In the rows, 128 means zero.
One hidden turn or mirror swaps the rows below in pairs. Which row is each named row swapped with?
The rows were stretched afterwards, more along some directions than others.
Vuk: [119 139 112 140 122 121 111 141 146 116 128 160 165 138 134 110 126]
ris: [101 120 131  97 107 121 102 136 144 105 145 134 130  93 101 108 139]
vedu: [109 126 102 128  75  79 127 160 140  92 116 141 122  93 108 112 134]
dorup: [111 121 122 109 118  82 115 151 132 123 119 142 131 109 122 128 134]
sobus: [126 131 102 116 114 109 126 169 131 109 146 124 131 110 109 140 133]
kesu: [116 139 100 135 112 116 103 130 142 105 137 172 165 129 133 116 126]
banif: [131 128 126 109 124  92 129 134 120 151 113 129 133 125 148 131 100]
fered: [108 140  91 108  73 135 113 119 117 105 126 153 134  76 139 120 124]
vobu: [117 128 101 131 134 134 107 127 150 112 126 177 155 139 137 113 119]
Risov: [107 156  89  77  75 115 111 146 120 119  93 130 125  82 108 111 134]
Vufuz: [ 95 129 118 119 112 112 143 150 145  94 115 160 129 116 108 126 126]
Sunim: [116 112 112 122 126 110 147 136 132 100 116 166 125 119 112 130 131]
von: [118 129 114 100 122  95 127 149 122 127  99 124 104 121 140 127 122]
zaf: [103 119 116 111 101 128 131 139 152 132  93 158 139 131 151 120  96]
pibul: [110 100 110 135 125 104 128 153 147 131 109 128 120 124 136 162  96]
lib: [113 142  94 105  84 124 108 116 122 116 122 148 120  83 140 104 110]
modo: [125 136  83  86  96 125 114 122 117 131  92 140 135  95 111 125 125]
vopu: [108 135 110 109  97  92 115 117 124 138 120 133 144 106 110 107 119]
lem: [109 152 104 108 128 121 117 129 141  88  89 150 132 133 144 123 112]
Lav: [118 108 126 103  98 121 132 129 126 113 102 159 156  82 130 121 129]
Lizo: [119 147 121  90  73 124 109 133 143  83 106 149 137 105 122  87 140]
Rema: [100 143  86 109  61 119 105 123 108  97 120 158 136  76 137 110 137]
Sovuf: [105 150  87 106  52 128 106 129 105  89 107 164 145  64 132 109 137]
deti: [123 129 110  84  78 109 116 132 160 109 102 145 120 107 138 100 135]
dazu: [128 146 101 131 124 119 102 122 143 115 141 164 156 134 130 117 125]
Tifem: [107 144  85 111  66 125 111 118 114  94 121 156 123  77 133 114 135]
Ziso: [103 100 126  93 115 110 116 129 163 130 142 137 119  96 118 122 130]
fiz: [ 97 105 131  88 113 118 111 130 149 117 147 141 122  93 120 112 139]
Siz: [118 103 108 117 126 115 109 138 147 117  88 144 141 125 131 132 137]
Toza: [105 147 106  89 113 114 113 143 121 100 119 133 125  73 125 125 117]
siv: [126 140 104 133 131 119 106 129 145 114 139 161 148 143 141 118 127]
fasi: [103 128  99 104  72 115 118 136 137 106  78 151 142  95 131 137 116]
riti: [110 137 105 140 127 120 101 130 140 104 128 172 161 137 129 121 132]
Segug: [117 127 112 143 148 114 110 124 156 116 140 160 129 148 138 115 109]
keme: [ 96 132  99 119  69 130 117 136 117 105 118 148 137  73 131 114 132]
bago: [102 131  92 104  82 137 114 120 114 104 117 165 129  80 139 106 128]
mabok: [121 135 110  83  75 128 108 134 159  97 102 153 137 109 138  98 133]
ded: [119 150 106  95  90 131 140 114 104 120 116 136 143 114 131 125 120]
lag: [112 117 118 115 128 126 133 142 148 130 109 140 141 115 128 153  90]
lefub: [ 95 100 122 110 122 104 121 164 144 144 132 136 113 107 131 126 114]

siv is swapped with fered
Segug is swapped with lib
modo is swapped with Sunim
Siz is swapped with Lav

